In the rows, zero is written as 128.
First come named moves, each a turn or a mirror, each shown by rows before and after it. For each pair of rows after them, which moves, in which order, take the first row to the second? The first pair is done for you.
H:
[111 155 117 111  62 135 156 187 155 147]  ->  [115 178 111  98  63 139 145 167 151 147]
[158 115 117 145 129 119 111 113 133 158]  ->  [153 114 117 144 132 118 112 113 134 158]
[147 155 114 139 153 112 118  71 131 169]  ->  [140  92 139 169 153 106 146 119 145 177]
[135 122 167 152  82 109 150 121 173 182]  ->  [144 166 148 132  81 116 126  84 164 180]
D:
[139 117 132  91 141 139 155 164 121 116]  ->  [136 119 130  97 137 139 154 171 121 117]
[117 109 153  93 104 159 129 163 125  61]  ->  [122 107 154  87 108 162 131 155 128  64]
[135 123 157 135 137 112 126  92 149 125]  ->  [111 116 144 168 126 104 126 133 132 127]
[131 128 113 122 125 135 129 147 115 122]  ->  [138 132 115 109 131 138 130 128 122 123]
X:
[111 104 118 158 144 114 126 150 115 133]  ->  [113 102 118 153 147 119 132 154 112 127]
[164 169 153  60 136 137 111  38 157 127]  ->  [166 169 153  67 134 134 111  32 160 132]
[109 167  95 128 131 149  96 164  84 102]  ->  [104 178  96 154 118 133  90 152  92 120]
L:
[123 123 106 120 142 138 125 151 104 105]  ->  [147 125 120 112 159 127 125  96 126 122]
[151 102 104  87 133 159 154 109  94 120]  ->  [150 103 104  88 130 165 155 116  89 118]
[139 132 113 132 142 121 133 106 128 159]  ->  [121 129 101 138 131 132 133 152 111 142]
T:
[123 132 114 157 109 139 132 134 113 146]  ->  [126 131 115 162 117 131 128 124 110 141]
[116 109 101 110 137 121 120 115 133 117]  ->  [122 116 103 105 127 126 119 118 134 115]
[127 185 118 117  92 124 118 111 119 154]  ->  [124 146 109 127  96 131 151 170 116 173]
Pairs:
Between the rows of a pair lie 2 to 3 moves.
[ 93 125 140 155 128 123 112 153 110 119]  ->  [103 160 130 118 133 140 103 126 104 107]  H then D then L
[ 86  96 106 177 164 111 112 162  80  91]  ->  [ 95  95 117 201 172  86 108 126  93 113]  L then D then L
[124  83 133 129 130 126 140 146 149 118]  ->  [111  96 130 161 121 112 124 135 143 116]  L then T then D
[116 141 117 127 125 130 137 161 140 133]  ->  [118 140 122 153 136 111 126 135 145 143]  L then D then T
[129 144  86 156 158 109 104 105  96 143]  ->  [135  78 122 162 166 112 142 143 119 147]  L then D then H
[128  89 132 182 133 109 143 159 148 164]  ->  [113 181  78 142 117 135 101 150 100 132]  H then L
[124 160 117 121 152 125  92  77 114 115]  ->  [ 99 155  90 129 109 141 118 167  99 139]  D then T then T
[128 112 142  89 140 156 139 146 120  92]  ->  [141 115 153  88 152 146 132 108 132  97]  T then L then T
[122  64 140 166 150 127 132 172 126 110]  ->  [149  82 182 140 142 116 129  96 168 124]  L then T then H
[106 135 128 169 120  97 125 120 143 172]  ->  [106 139 135 161 109  97 127 122 147 172]  T then H
[121 103 139 157  87 129 154 155 160 148]  ->  [130  85 143 157 104 125 157 144 164 148]  D then T then D
[161 136 133  86 137 139 133 103 146 152]  ->  [152 126 139 126 160 113 114  75 137 133]  D then T then D
[114 148 119  78 133 151 106 127 144 107]  ->  [108 118 150 112 143 126 101 109 150  92]  H then T then T
[114 144 130 151  89 127 134 145 136 150]  ->  [141 151 129 104 108 143 141 119 142 157]  D then T then H
[109 153 106 123 140 131 108 114  90  71]  ->  [141 150 105  67 116 160 160 143 121 136]  T then L then T
[169 144 122  73 132 136 148 117 141 113]  ->  [129 169  86 117 107 127 127 162 105 108]  D then H
[132 162 143 156 102 127 121 123 166 164]  ->  [113 150 136 158  92 139 126 170 154 148]  H then D then L
[133 107  67 150 180 128 115 133  75 112]  ->  [156 144 101 127 166 117 101  53 103 115]  L then H then T
[147 162 126  78 126 146 129  90 143 137]  ->  [104 175 104 119  86 146 120 146 120 132]  X then L then X
[131  74 100 189 173 103 147 125 123 157]  ->  [ 99 134  91 209 136  95 100 111 103 128]  T then D then L
[138 181 114  82  94 150 128 163 120 134]  ->  [171 122 127  95 134 135 163 145 151 187]  L then T then L
[109 164 130 154  96 116 123 121 115 129]  ->  [110 164 126 131  96 135 124 137 108 112]  D then L
[170 118 117 136 137 102 160 101 160 225]  ->  [132 107  95 175 115 100 155 173 134 214]  D then L
[139 110 155  85 120 149 148 122 159 117]  ->  [103 133 149 145 119 119 105  96 136  86]  D then T then T
[130  92 123 147 175  89 120 112 117 121]  ->  [103 143 113 146 138  92  95 115  98 101]  L then T then D
